(in the rows, 128 means zero)
Rows swapped in pairs by one turn or mirror: which row each one swaps with:
The rows were stretched afterwards, more along some directions than others.
romom: [ 99 170 110 173 122 158 111  91  89 133 124 145 140 150 133 111]
zedon: [115 140 112 147 117 131 143 125 110 151 110 135 154 121 139 130]
pudo: [145 115 123 175 143 135 128 101 123 131 141 117 155 119 136 123]
zem: [108 166 105 170 129 155 117  90  90 126 132 137 138 150 131 113]
Mil: [115 140 112 147 115 132 140 124 108 150 106 139 156 124 142 129]
mugo: [113 137 114 152 113 130 136 123 108 158 108 137 153 119 141 124]
Sini: [117 137 115 147 120 131 142 125 111 156 110 133 154 117 143 129]
Nuz: [118 133 129 160 132 163 137 108 103 132 145 140 139 149 140 126]
bokev: [135 135 144 136 112 155 165 148 143 107 129 126 156 130 172 154]
peli: [142 137 146 134 112 152 170 142 145 103 132 124 157 128 168 158]
tib: [133 137 146 135 114 152 167 140 145 100 132 125 157 127 172 160]
fuzak: [145 133 145 143 118 153 163 140 143 101 136 121 156 128 168 161]
repe: [118 134 116 149 121 133 140 120 113 159 110 135 153 114 140 123]
detep: [124 125 118 146 118 134 144 124 117 154 112 132 155 116 140 127]
tiro: [ 99 167 107 169 126 154 117  91  88 128 124 147 138 159 129 114]
Fezuz: [105 166 105 168 127 155 116  93  90 132 126 142 135 153 129 111]
lirud: [107 164 110 171 128 156 115  94  91 128 131 141 135 151 128 110]
vut: [143 135 146 135 114 154 171 138 142  98 130 124 155 131 171 160]
guti: [123 134 129 158 135 149 140 100 137 119 130 131 142 126 164 141]
nik: [102 166 111 169 122 159 117  91  91 128 128 144 139 152 130 113]
Kabiv: [106 164 112 170 128 160 116  96  93 131 130 141 137 151 128 113]
Kul: [ 98 166 110 169 126 157 117  92  87 129 123 143 138 152 131 110]
pak: [122 138 128 163 134 145 135  97 138 121 126 123 143 128 162 138]
fizad: [119 139 121 160 131 146 139 104 139 120 128 129 143 127 163 147]
Fulo: [140 133 148 137 115 152 168 144 147 107 134 123 154 127 169 158]
Ninin: [112 136 130 158 134 162 141 113 105 125 138 147 144 155 144 125]
ret: [123 133 126 156 134 147 139 106 142 121 129 126 142 121 164 140]
ruku: [105 160 110 174 131 160 117  92  96 130 130 142 139 156 127 113]
lenan: [115 134 127 158 130 141 138 104 142 129 128 128 143 120 162 134]
Vonak: [115 139 109 148 116 132 143 122 108 154 113 138 153 121 144 125]
zimil: [119 132 124 155 133 144 141 109 141 123 126 129 146 121 165 144]
fir: [108 139 113 150 114 134 136 119 105 158 105 141 155 121 141 121]
Dunub: [116 140 120 156 131 147 136 106 140 127 123 131 142 124 164 142]
dotu: [147 120 119 178 147 142 134  97 118 123 141 116 156 119 135 124]
Bavum: [107 163 113 175 129 159 111  86  88 129 133 143 138 150 129 106]
fegul: [108 140 118 146 111 135 140 121 108 159 103 143 155 116 147 124]
Legag: [113 138 112 150 115 135 139 119 110 157 105 139 156 120 145 126]
tezi: [121 137 125 158 128 147 139 106 141 125 125 133 145 125 169 138]
tugum: [112 136 115 152 119 134 137 120 107 161 111 141 156 117 143 123]
larop: [ 98 166 109 171 122 156 113  92  88 136 123 146 139 153 129 108]
gole: [142 136 147 142 116 154 163 136 142 102 137 126 153 135 167 153]
zel: [131 131 144 134 108 152 170 151 143 104 124 131 155 128 169 162]

Swapped with fizad: vut
Swapped with fir: larop
Swapped with bokev: lenan
Swapped with Nuz: dotu

Rows swapped in pairs by one turn or mirror: which row each one swaps with:
The rows were stretched afterwards, more along some directions than others.
gapuz: [116 115 130 113 118 183 138 101  67 101 145 156  93 127  69 151]
zav: [119 116 129 114 115 183 143  95  67 110 142 151  95 121  66 154]
dem: [116 114  83 114 117 162 131 112 105 126 126 122 124 122  73 151]
mevul: [118 122 146 120 135 183 118 149 104 101 141 153 123 135 108 131]
Rimos: [120 116  86 108 131 174  95 112 106 130 115 133 103 128  69 138]
raf: [101 118 130 106  94 118 131 123 126 121 172 140 104 159  89 100]
Lere: [124 119 140 124 138 185 112 154 106  95 137 152 124 140 106 137]
Muzi: [121 116  65 116 112 151 102 103 122 127 125 138 120 144  74 146]
Senaz: [111 112 124  97  98 129 132 124 113 106 186 140 103 171  70 120]
mide: [120 117 126 113 118 180 135 101  67 100 142 153  93 129  67 149]
Vunok: [121 117 130 116 119 179 131 102  66 112 135 149  91 124  73 149]
Gif: [124 115  76 117 107 139  85  97 111 147 116 131 103 143  78 135]
reg: [120 116 129 115 118 182 132  98  68 110 137 153  96 123  70 151]
Nuf: [112 106 127 108 114 142 146 141 111  60 181 152 107 166  65 134]
Vem: [115 121 115  97 104 124 134 133 120 114 166 137 107 163  82 104]
folof: [109 100 122  94  93 119 127 136 106 117 171 142  86 164  82 106]
Kezof: [127 121 133 126 131 186 110 140 105  96 152 155 126 143  98 146]
pov: [107 110 138 109  96 136 142 109 113  97 184 138 102 162  60 111]
nota: [119 120 139 124 132 183 115 146 105 101 140 148 127 138 107 133]
Mipe: [128 103  70 107 101 144  84 104 106 157 128 129 100 143  78 139]
vave: [113  87 120  92  82 130 144 139  81 110 184 153  78 164  64 126]
Kub: [117  93  92 105 109 138 108 115 106 135 127 133 114 136  84 136]
Lakul: [121  96  73 116 100 145 123  99 103 135 135 124 114 148  67 147]
noro: [118 127 137 119 138 189 116 148 109 105 141 150 129 133 109 132]
sobik: [116 119 131 110 123 183 146 118  63 110 131 149  95 115  79 146]
ferod: [116 115 126 112 115 185 134  98  65 110 136 154  90 122  68 147]
Bav: [128  94  73 104 105 160  95 138  92 152 126 136 101 139  82 148]
muges: [125 127  64  96 127 163  96 110 113 149 120 137 106 130  77 139]
vil: [106 105 135 105 112 157 157 129 103  81 189 154 101 152  60 128]
mubod: [118 112 131 113 115 184 136 100  64 103 146 157  91 129  66 148]
pek: [119 119 141 122 128 185 110 146 108  98 146 154 122 143 104 129]
Dato: [124 104  77 104 115 160  90 112  98 142 137 137 103 142  66 144]
zemaf: [122 123 141 125 131 182 111 142 106 108 145 149 124 139 106 135]
Kive: [121 118 142 118 134 178 111 159 101 100 133 149 118 141 110 125]
Mopul: [103  89 133  91 102 122 143 130 101  91 176 156  93 158  75 118]
Mitu: [ 98 114 122 102  98 122 155 134 123  96 168 145 110 161  82 106]
gez: [100 102 135  91  97 128 149 137  95 114 179 141  91 156  72 103]
muso: [106  97 134 108  96 123 163 130 104 101 184 137 104 163  70 124]
Luze: [127 100  79 117 120 155 107 115 102 130 128 131 110 143  69 159]
tuso: [119 117 122 110 113 188 131  88  70 118 148 155  93 122  64 156]
gitol: [118 120 138 120 134 189 115 149 102 105 139 152 123 135 106 131]
naki: [119 119  74  96 127 166  97 118 102 150 116 129 105 130  78 144]
Gapef: [126 101  92 122 117 162 120 119  92 117 122 126 111 134  66 143]
vufo: [105  96 120 100 109 136 147 144 111  85 179 152  99 172  75 120]
samum: [112 108 123 116 111 151 157 148 102  78 189 147 105 164  67 145]
tuze: [126 106  81 133 105 154 134 118  92 127 133 114 120 139  68 162]

Swapped with Bav: vave
Swapped with folof: Mipe
Swapped with pov: Rimos

